Each path is a new rotation, seen through one point. The rows after it are directions, each followed by how far the rotation turns it, in deg/step (0 if it stays put).
Each turn is a multiple of 5 degrees from 10 to 175, or 0.

[ 12 -39  13  18  26 -41 -47 -17  12  -5 -21  12  -2]
[ -8 -16 -36  13   3 -51 -21  -4   6 -26  40 -23   4]
[-26 -20 -19  24  -2  -7 -51  26  31   3  -9  -8 -25]
[-39 -29 -19 -13   4 -14 -30   1 -12  40  20 -29  19]
[  5 -26 -25 -14  -6   4 -63  -4 -24   1 -33   8   4]
[  6 -22  16  18  33 -27 -47 -28 -24   3  12  -8  29]
[  9 -15 -31   4 -14 -38 -42 -21  31 -27   3   7   3]
[-28 -25 -11  53  14 -13 -37  13  12  -1  25 -13  -3]
[-26 -41 -38 -19  -6 -23 -34   8  26  39   4  -2  -1]
[-32 -38 -23   7   5   5 -43   6 -45  -5 -18 -24   2]
[  9 -14  -2 -24  30 -22 -62 -12  -2  22 -11  -4  15]
[-16 -13  -3  11 -11 -33 -47 -36 -16 -36   2  -4  20]
[ 17  -1 -24  38   7 -13 -59   5  30  10  26   4   6]
[-38 -48 -21  26 -13 -21 -16 -11  10  13   5  -2   3]
[  5 -31 -59   0  20  -4 -36  25 -24  13   0 -13  -9]
[-30 -38  16 -15  29 -26 -40  -5 -13   8 -30 -14   2]
[ -2   8 -29 -26   2 -27 -60 -14 -11 -18  17 -27  22]
[-10 -10  13  35  -7  -4 -70 -13  15  -2  -1  16   4]
[-12  17  12 -22  -3  15 -18  -5 -12   6  -8  -5  10]  60
[-18  12  -4  14 -20  10  -5   5  20   9  16   2  -2]  70
[ 18   5 -13 -19  -2  -2 -10   5  22   8 -12  16  -8]  170
[  0  17  -1  11  -8 -24  -2  -5 -15  18 -11  -2 -16]  0

[-48  14 -24  35  37 -10   0  10   3  61   4  15   8]
[ -3 -46   1  40 -46   2  -3  22   2 -16  38   9 -44]
[-30 -40 -33   0  -3  26   2 -28 -42   5  -4  -6  49]
[  6 -12 -35  10 -47 -25  11  40  44  29 -42  -9   2]
[-45   4  -5  11  24  24  36  16   2  32  50  31  10]
[-27 -31  11  60 -44  -2 -23 -15  -7   0  -6 -20 -39]
[-10 -27 -62 -17 -10   3  -2  33 -42  -8  10   3  39]
[ 13 -39  -3  25 -23  -5  23  -2  39  48 -43  27  13]
[-54  17   0  -6 -30  19  32  20   4  23  52 -16  -3]
[-30 -19 -38  66   9 -17 -23 -25  -2  -7  -8  10 -19]
[  4 -51  -7   1 -26  21   8  63 -30 -11   4   9  17]
[-10 -10 -11  17 -22  -3   4 -37  18  60  -7  13  55]
[-39  -5 -25   2 -15 -22  42  40  14  18  21 -31 -43]
[-29 -15 -34  46   6  45  -7 -16  -3 -14  15  44  -3]
[-16 -46  21  18 -39  -9 -15  41 -24   2 -23 -30  28]
[ 11   1 -58  -6 -15  -9   3  -4   5  62  25  24  26]
[-32 -47  11  21  -5 -14  59   6  26   2   3  -4 -28]
[-45   8 -38  18 -28  67 -13   6 -15  -7   7  -1  -3]
[-11   2  -5 -17  21  15   5  11 -24  11   6  -7   5]  170
[  7   9  10  -3  -2  -3  -5  20   8  18 -14  10  25]  95
[-16  15   3  -2 -16  -5 -13 -14  -6   4  -2 -25  13]  120
[-20  -9   5 -26  -4  -8 -15  -3   3  -1  -6  20  -9]  0

[ 28   5 -16 -28 -38  17  34  42 -11  32   2 -19  27]
[ -3   9 -47 -22  11  21  36  21 -43 -34   6  -2 -16]
[ 39 -18 -10 -33 -26  12 -19 -11 -54  -8  -6  33 -23]
[ 37   7   5 -35 -16  10  29 -10 -17  42 -31 -32   5]
[ -1 -31 -40 -25  25  30  23  12 -33 -14  -3 -44  -7]
[ -1 -45 -21 -39 -31 -11 -25  22 -46  -3   0   3  -8]
[ 17  -2 -19 -31 -22 -35  32  14 -19  29 -49  -1 -14]
[ 36 -25 -52  -8  26  23  30  17  -5   2 -14  -7 -12]
[ 15 -27 -27 -25 -38  32 -12  34 -28  10  30   3   9]
[  3  38 -10 -27 -33  -8  40  22 -53  -9 -15   0 -12]
[ 42  -2 -23 -20  24  23  14 -14 -38 -26 -28  10 -23]
[ 39 -30 -10 -42 -30  37 -16  -7 -25  33   4 -17   6]
[-14  -1 -11 -33 -13 -10  37  19 -43  11  -6 -53  -1]
[ -1 -37 -33 -27  16  -9   0   9 -47 -34 -31   3 -25]
[ 35 -37 -29 -28 -40  -3  -5   7 -10  43 -29  20 -14]
[ 23  -1 -39 -12  -4   2  56  37  -8  28  -4 -35   2]
[  8 -20 -45 -19   1  30   8  39 -38 -41   2  12   5]
[ 18   6 -17 -38 -53   8  -4   2 -42  13 -15  33  -9]
[  4  -9  -4   1   5  19   4   6  13  11  19 -24  14]  95
[ 17 -23   5  -1   3   4 -24   5  -2 -16   8  12   6]  125
[ 13  -9  -8 -18 -17   9  12  10  -6  -8  -6 -10 -22]  0

[-10  13 -10  38  23 -14  21  -6 -32  15  57  -2 -15]
[-25  15 -51  10   2 -22   4 -14 -10  -5  43 -39  -5]
[ -8  18 -37   6   3  24   9 -41   8  35  50  -2   9]
[  2  31 -20  24  13  11  26   5  21  -6  55 -28 -17]
[-15  33 -25 -20  13  11  -9 -26  13  14  34 -40 -38]
[  8  26   4   0  16  23  20  -1 -23  45  50 -10 -31]
[  9  31 -35  -5 -13 -11  28  20 -16  10  36 -44 -27]
[ 14  23 -45  -6 -24  23  -3 -24 -13  43  19 -22 -17]
[ 40  33 -21  38 -13  22  18   5   5  28  29  -4 -24]
[  8  32 -35  25 -14  -5 -24  -7   7   5  10 -41 -55]
[  9  20 -12  26   7  13 -15 -29 -26  46  24  -3 -50]
[  8  21 -11  45   1 -30   8  12 -38  10  30 -19 -30]
[-12  10 -57  20 -17 -20 -18 -32 -24  19  18 -19 -14]
[ 10  15 -33  51  -1   7   8 -26  -6  23  44   8   2]
[-10  19 -35  45  11 -15   3 -13  25 -22  46 -27 -15]
[-28  15 -22  10  19  13 -19 -46   2  17  41  -9 -31]
[-11  19  -2  26  30  -4  25  -9 -18  14  64 -10 -23]
[-22  23 -45 -10  -1 -14  14 -13 -14   3  45 -41 -17]
[ 12   3  13  19   3  -8  21  23   0 -10  13   2   3]  135
[ 11   3 -14  11 -10  13   0  -5  32  -7  -1   4  13]  65
[ 10   3   9  -8  -3 -28  14 -21  13   9  -2   2  -3]  0
[ -1  -8  -5  31  -1 -17 -16  -9  -9  -4 -10  11  -2]  25

[-26 -24 -20 -13  63   7   7   8 -20  -5  34  -4 -20]
[-35   9 -19  -4  45 -22   7 -36 -28 -36  -3 -13   1]
[  5  -2   8 -20   4 -34 -14 -62 -11 -40   0   2  13]
[ 19 -17 -10 -24 -13 -46 -24 -46  28   5  28   4   9]
[  7 -13 -32  -1  10 -52  -7   2  48  31  20 -23  13]
[  2   5 -35  11  15 -22  -9  21  36  -3 -24 -42  43]
[ 30  10 -31 -12  -1  27 -29   6  15 -37 -32 -32  32]
[ 21  -6 -34 -31 -24  41 -31  -5  20 -23  -7 -21 -29]
[-24 -13 -14 -20 -17  10   5   6  38 -17  -6 -26 -63]
[-47 -24  32   5  -2  -1  23   8  31 -33 -15 -35 -17]
[-21 -21  48  10  12  24   2  -7  24 -39  15 -15  25]
[ -2   3  16   4  11  41 -12 -24  12  -8  68 -16  10]
[-11  42 -13  24  18   2  -1 -27  -5   3  54 -33 -23]
[  0  53   8  30 -10 -41   2 -17 -13 -29  13 -32 -12]
[ 46  21  29  -2 -30 -44 -13  10 -10 -33   8 -15  11]
[ 53 -13   6 -16 -15 -17  -7  40   5  -5  38  -8   0]
[ 15 -10 -31 -12  26  -5  15  59  -3   1  28 -28  -3]
[-13  -3 -38  -9  29   5  26  36 -27 -42  -9 -25   9]
[ -7   6  11   9   3  -8   6   1  -8 -21 -26  -6  19]  90
[  3 -16 -20 -10  16 -21  -5  -3 -10   0  -7  18   6]  20
[  3 -12   8 -22  11  13   5  17  -8  -4 -14  -9 -17]  40

[ 50  -1 -29 -11 -15 -26 -20 -17  43  12  19 -28 -20]
[ -1 -25   9  38 -23 -21  -6  45   2  -6  63  10  19]
[-41 -16 -31 -21 -34  11 -37   5  18 -28   2   3 -36]
[ 31 -52 -28  19 -20  50  24 -15  15  -2   3   4   6]
[-19  55  -5  45 -37  17  17 -11  25   2  23   1 -23]
[ -7  -9 -49  29  25   5 -27  16  21   0   5 -52  13]
[ -1  -9 -56  -1  -2 -33  47  27   8 -21  16  31  -9]
[ 28 -12 -28   1 -50 -29 -38 -38   8   9   6 -11 -13]
[  9 -13  10  -7 -18  17   1  25   6 -17  82 -11  13]
[-29 -20   4  19 -33   3 -14  27  37 -38 -21  -6 -45]
[  7 -37 -44  25  11  48 -12 -25  14   5  11  27   2]
[-12  34 -36  13 -58  17  46   8   9  19   9 -22  -7]
[ 19   8 -32  51  25 -19 -19 -15   2 -43  19 -37  -2]
[ 11 -12 -44 -20   4 -31  14  42  47  11  24  18 -12]
[ -5 -35 -23  23 -58 -34 -27 -11 -21  -6   5   6   4]
[  9  -6 -11 -33 -18  42  -7 -12   8 -28  63 -11 -16]
[ 10 -27  22  44 -29  20  12  36  41 -11  -6 -22 -23]
[-32   5 -49  39  14  27 -25  -7  16  -1  10  36  -4]
[ -6  19 -15  18  15  16  14  -4   4   7 -16  -8   3]  55
[-11   3  27 -13  18  -7   6 -14  -7  11 -12   2   9]  0
[ 23  16  14   1 -12   7   9 -17  -2  -2  12 -16  -2]  95

[-20  29  53   3  62 -19  10 -30  -7  -1  15  26 -21]
[ -1  18  68  -9  32  -4  23  17 -33  17  19   9 -35]
[-14  36  48  10  28  17  10  38 -37  18  19   2  29]
[-52  41   9   6  35  38  32  14 -34  14  -3  17   5]
[-58  15  30 -17   7  25  54  33   0 -18   5   2 -20]
[-34  31  47  17   8  -2  47  18  18 -38   8   6  23]
[ -7  58  31  16  24 -27  49 -13   3 -19  -4  41  -4]
[ 14  63  40 -15  -6 -11  35  26  -6  -1  14  15 -33]
[ -3  85  40 -16   8  10  -9  30  -1  -1  17  -6  16]
[-21  74  14 -31  41  33   5 -14   2  -3  -1   1  -3]
[-17  25  52 -58  23  34  32  -4  -1 -22  -5 -20 -18]
[  3  20  65 -13  32   8  32  -5 -15 -32 -13 -17  38]
[  3  32  19  -9  36  -2  55  -5 -47 -16 -29  24  27]
[ 10  36   9 -34  -4  10  54  47 -43 -12 -15   5  -2]
[ -7  55  -3 -16  -4   8  22  50  -6 -36  -4   1  36]
[-23  62 -24 -36  25   1  27   3  19 -45 -15  18   9]
[  4  33  20 -56   9 -17  31   6  28 -49  -6   1 -22]
[ 33  43  37 -34  33 -32  -5  12  11 -39   0  -3  21]
[ 19 -12  20   8   5 -23  11 -14  -2  -7  -5   6  -1]  65

[ -7  55  17   5 -51  33 -26  -5 -15   5  10  -9 -19]
[ 16  -5   6  27  20  46 -26 -11 -41 -33  15  30  10]
[  5  10  18 -27 -19  16   2  -4 -30 -24 -28 -22  59]
[ 11  11  48 -11  15  48  54 -11  -4   4  14  16  -1]
[-41  32  23  36 -28   7  19 -15  18 -41   8 -20   8]
[-12 -15 -21  18 -24  34  32  38  -6 -25   8  44  18]
[-12  23  19 -16  15 -15   3  38  11 -55 -53  11   9]
[ 13 -15  19   8 -11  13  48  31 -31 -14 -23 -16 -43]
[ -1  25  39  24 -48 -10 -28  17  13 -15  -5  22 -34]
[ 12  -6 -11  40   3  22 -26  54 -47 -20  20  -7  -1]
[ 32  51   0 -25 -22  22 -19  10 -28 -10 -38  10  10]
[  1  -8  54   1  23  40  -4 -16 -50 -15  -1  -7 -20]
[ 18  21  34  30 -61  10   6 -25  -8 -12  14 -18  31]
[-18  19  18   7  12  58  14  23  -3  -7  42  26  31]
[ -1  41 -12  12   4  13  26 -18   1 -57 -24 -12  29]
[-31 -36  22 -16 -26  39  44   5 -16 -15 -29  28  -4]
[  7   9  52  32 -10 -27  20  20  31 -45  -9  10   6]
[-16  12 -10  16 -19  15  28  72 -13  -1  13 -14 -22]
[ -2 -22  -4   4  16  18  12  11 -16   9  15   4  -9]  175
[ 11   8   7  -4   2  16 -16 -22 -16   9  13  -6  14]  35
[-11   8   3  24   9  -1   1   1  -6  24 -21   6  10]  0
[ -6  -2  11  14  29 -10 -11  -3   1 -20   4 -11  -1]  145

[ 25  19   1   0  -2 -27  37  -3   8  51   7 -47 -43]
[ 23 -22 -39  15 -29 -23  40  19  -6  56   4  -4 -11]
[ 32   2 -21 -11 -10  -2   2 -14  -5  59   0 -36 -50]
[ 21   0  -1  28 -21 -24  43  21 -13  55  -7 -32 -14]
[  8  -3 -46 -11 -15 -25  22  -5  10  53  11 -11 -36]
[ 53 -17  -8  14 -18   4  20   2 -20  59   2 -29 -25]
[ -9  16 -24   4 -25 -35  26   3  -4  64  -9 -32 -34]
[ 41 -13 -22   0  -8 -18  45  -5  15  44  23 -12 -27]
[ 13  -8 -35  12 -32  -6   4   4 -19  61 -15 -21 -23]
[ 25  18   3  -3  -5 -26  33  -6   7  47   8 -42 -36]
[ 22 -21 -35  17 -36 -29  42  20  -7  54   6  -3 -16]
[ 27   5 -19 -14  -7 -10   0 -17   2  55  -3 -37 -45]
[ 20   0   2  28 -22 -22  47  17 -11  52   3 -32 -16]
[  6  -4 -47 -17 -13 -27  25  -3  13  51   7 -12 -37]
[ 51 -12  -3  17 -17   6  25  -2 -17  61   1 -32 -28]
[-12  15 -23   2 -22 -35  23   8  -1  60 -10 -30 -31]
[ 45 -11 -25   1 -10 -19  42  -2  16  49  22 -15 -22]
[ 18 -10 -35  14 -33  -6   2   4 -25  70 -15 -20 -27]
[ -4  17  22   7   2   5 -10  -1 -16   4 -16 -22  -6]  120
[ 10 -13   8  23 -10   4  12  15 -13   1  -4   5  21]  160

[-22   0   7  -6 -40 -51 -13   4  23  -1 -17  15  32]
[ -6  26  27 -23 -30 -36 -39  29  10  29   4  -8  12]
[-24   5  56  -8  -1 -39  -7  15 -11  34 -23  15  15]
[-33   8  28 -28 -32 -37  -6  -3  33  -6 -24  15  25]
[  0  23  19 -35 -22 -39 -23  21   9  24   6   8  33]
[-14  -3  30  10 -15 -55 -18  21  -6  26 -12   5  19]
[-37  11  40 -12 -33 -36 -15   7  28  12 -31  -4  -3]
[-16  25  41 -46  -8 -24 -11  13   5  19  -8  23  28]
[ -7  -8  20  -4 -21 -63  -2  10   3  12  -9  24  42]
[-19  16  17  -4 -40 -48 -36  17  23  17  -9 -15   4]
[-15  17  51 -33  -1 -24 -22  29  -5  36 -17   3   8]
[-27  -7  40 -12  -4 -41   4   4  10   8 -27  25  30]
[-21  19  12 -28 -46 -42 -23   6  25   3   1   9  27]
[ -2  17  32 -15 -14 -43 -31  30 -10  42   3  -3  18]
[-33  -7  43   1 -12 -43  -4  10   7  18 -34   8   5]
[-27  21  28 -44 -29 -24 -13   6  31   1 -17  12  19]
[  0  10  28 -25 -11 -45 -21  25  -6  22  -1  25  44]
[-21 -12  27  19 -33 -58 -21  17  14  18 -23   0  18]
[ -1  17  -6  -2 -14  -9  20  20  -1  11 -21   1   1]  0
[  7  23  -1 -26  -2  16 -14   7   2   6  11  -9  -5]  125

[ 43  36   7   0 -41  27  -2  15  27 -21  32   0 -13]
[-22 -15  31  64 -21   5  -7  -8  10 -29 -28  14  -6]
[-10  -3  27 -10  26  44  49 -32  -3   5  25  27  15]
[ 40 -21   7 -38 -15   5  15 -12  18 -55   0 -27 -28]
[ -5  -8  50   5 -50 -29 -16 -18  23  20  -4  34  -2]
[ 27  -7  11  36   9  24  31  18   2   1  39  46 -29]
[ 35  -1  38  28  26  11  12 -21  14 -25 -31 -41  -2]
[  0  23  21 -14 -51  45  -1 -38  19   6  10   9  24]
[-21 -40  11  14 -19  16  20  27  13 -54  15  24 -18]
[  7  -4  68  -5  15 -29  37 -29 -17   1  -3   1  -5]
[ 58   8  -5 -20 -16  28   2 -32  19  14  22  10 -31]
[ 12 -12  37  34 -21  -2 -10  39  54 -13 -19   2  -4]
[  3  16  45  35 -10  31  25 -11 -43   0  23  21  21]
[  4 -15  -6  -7  20  38  10 -46  23 -47  20 -20 -22]
[ -9   8  42 -34 -31  -9  20 -13  41  -5 -35  11   9]
[ 28 -37  25   0 -35  14   4  12 -32   5  33  46 -17]
[ 20  -3  41  40  37 -19   7 -14  34 -22  24 -10 -30]
[ 27  42  20  10 -28  37  24 -31  14  21 -32   5  -3]
[ -4 -19   0   5   5   9  16  20   0  10 -16  20   8]  110
[-10  10 -22 -10  16 -10 -20  12 -12   5  -8   1   7]  0
[  8  16  -3  30   2  18  -8   9   5   5  -2 -10  10]  65
